In the rows, 128 means zero.
Each named turn below is shown by a few rows before and after it. Which turns, in which order, take the first row of each later pair to the second? The first pair is answered.
turn N:
[120 114 141 119 158  99  87 148 102  84 109 113 102 161 167 121 125] -> [115 114 127 133 142  86 102 143 107  79 121 142  70 142 135 132 156]
[155 108 112 141 131 103 129 120 148 138 159 163 141 129 132 140 129] -> [158 121 127 121 132 129 101 130 129 130 133 125 166 154 150 131 101]
[136 117 133 144  95  89 155 115 118  85 152 180  97 134 107 161 173] -> [135  91 151 135 143  97 144  98 139 128 181 140 164 152 185 126 127]
turn S:
[133 112 135 124 159 132 124 104 156 165 143  92 163 133 168  95  88] -> [150 129 131 108 130 158 121 125 143 157 123  91 187 132 138 101  77]
[126  90 115 138 135  76 115 146 128  86 176 172 117 156 148 136 153] -> [159 114 115 121  94 110 110 168 115  77 143 180 152 149  99 155 139]
[ 71 138 134 139 150 163 157 124 162 150 122  74 107  96 164 114 122] -> [ 95 148 143 111 141 165 118 150 134 108  90  56 134 127 177 115 105]
[132 112 118 136 125 101 119 120 143 113 143 147 135 144 125 126 124] -> [136 117 120 132 120 107 117 127 139 111 133 146 140 143 109 129 122]
turn E:
[138 161 138 130 145 112 119 143 110  85 118 131 135 136 158 115  92] -> [144 167 141 126 133 126 121 150 112  93 112 126 146 129 139 120  83]
[108 120 112 130 137  46 134 101 126 115 158 156  42 124 131 129 196] -> [162 147 110 116  58 108 145 126 131 142 139 182 132  91  36 157 161]
[139 126 123 126 111 106 147 123 151 130 136 145 159 114 131 130 140] -> [119 147 131 126 114 137 156 103 143 146 114 108 136 107 136 119 134]
turn B:
[ 95 135 122 133 161 112 136  78 134 138 133 126  66 109 120 144 157] -> [108 154 136 105 162 142 110  86 109 129  95  82  91 131 135 135 122]
[141 147 115 117 126 130 119 158 129 118  88  92 142 118 108  97  94] -> [160 130 109 124 112  94 117 174 139  93 119 132 138 119  96 117 117]
[161 132 137  92 108 108  86 164 132 146 146 151 178 133 167 155  95] -> [145 119 125 126 108  89 122 147 155 166 184 178 150 105 150 162 121]
[148 100 116 124 117  85 126 147 143 104 168 177 140 138 124 150 145] -> [ 97 115 118 144 138 128 170 101 160 169 162 144 106 107 125 129 144]
Pairs:
(2 to 3 turns a pair)
[116 146 131 126 165 119 149 123 120 170  78 123 143 157 188  84 101] -> [160 151 117 106 108 100 124 171 103 114  70 178 157 168 131 123 116] : E, N
[136 113 120 104 146  75 122 132 135  78 148 155 132  92 119 131 149] -> [116 155 123  98 127 145 134 116 123 104  93 100 122  71  89 120 132] : S, E
[ 96  81 115 154 170  96 137  94 135 140 181 127  77 151 171 108 176] -> [174  98 118 117 108 162 123 136 145 168 169 142 224 147 117 127 109] : E, N
[136 136 168 105 187  56  77 135 110 105 134 106 136 181 171 137 104] -> [136 175 137 131 111  95 133 141 118 112 115 159  88 114  23 178 142] : N, S
[137 181 138 122  79 200 116 143  92 105 100 115 131 129  64 132 131] -> [149 139 146 107 120 135  61 166  79  50 119 123 140 176 143 121 134] : S, B, B
[131  98 134 145 125 132 137 135 182 134 168 150 154 154 151 105 133] -> [155 121 142 122 104 146 103 167 146  93 126 135 163 171 135 115 122] : S, E, B
[139 125 147 123 128 113  86 158  97 132 107 157 156 165 110 161 143] -> [122 123 153 131 155  99  82 142  92 127 111 141 123 173 136 146 148] : E, E
[121 147 124 117 147 149 104 125 119 120 114  97 124 139 159 124  99] -> [126 120 119 125 159 119 104 126 132 126 142 119 140 144 180 127 102] : B, B, N
[136 164 128 112  90 146 111 141  43  78  92 108  75 138  95 165 135] -> [126 159 129 120  98 139 108 134  43  79  96 104  62 137 110 161 136] : E, E, E
[152  99 141 127 155 123 107 125 115 121 150 119 144 155 193 127 109] -> [132 122 140 122 157 158 116 113 112 146 128  87 127 138 181 117 101] : E, E
[142 126 128 135 123 108 114 148 113  86 117 138  91 141 132 145 150] -> [143 123 142 126 151 110 106 141 122 106 128 112 129 158 177 127 127] : N, N
[111 130 135 131 148 162 141 112 128 154 114  74 120 105 136  92 115] -> [155 103 127 138 121 137 145 127 155 150 164 142 175  98 111 120 121] : E, B, E
[153 141 121 128 101 160 131 129 128 145 113 120 168 115  96 133 103] -> [130 138 131 123 133 159 110 117 116 141  95  82 146 136 144 112  94] : S, N
[102 103 149 133 133 149  88 106 115 127 121  75 123 129 193 138 106] -> [115 110 137 147  93 182 133 106 148 171 143 117 147  79 116 156 109] : E, B, E
[146 134 121 120 109 132 122 151 125 134 143 149 162 139 118 146 122] -> [121 159 130 120 119 161 131 134 116 149 116 110 137 137 121 134 113] : S, B, N
[151 104 130 140 162 101 126 141 125 127 134 138 122 141 164 110 123] -> [140 138 133 133 148 142 126 135 108 132  90 104 101 135 138 105 119] : S, E
[116 167 119 154  73 142 115 157 104 164  95  97 149  97  78 139 117] -> [ 77 138 119 177 132  83 114 128 104 149 131  95  70 110 141 120 151] : B, E, N
[154 186 126 134 111 148 112 157 101 140  76  97  81 150 100 124 115] -> [127 136 114 181 144  86 147 127 146 165 160 144  62 134 126 122 156] : B, E, N
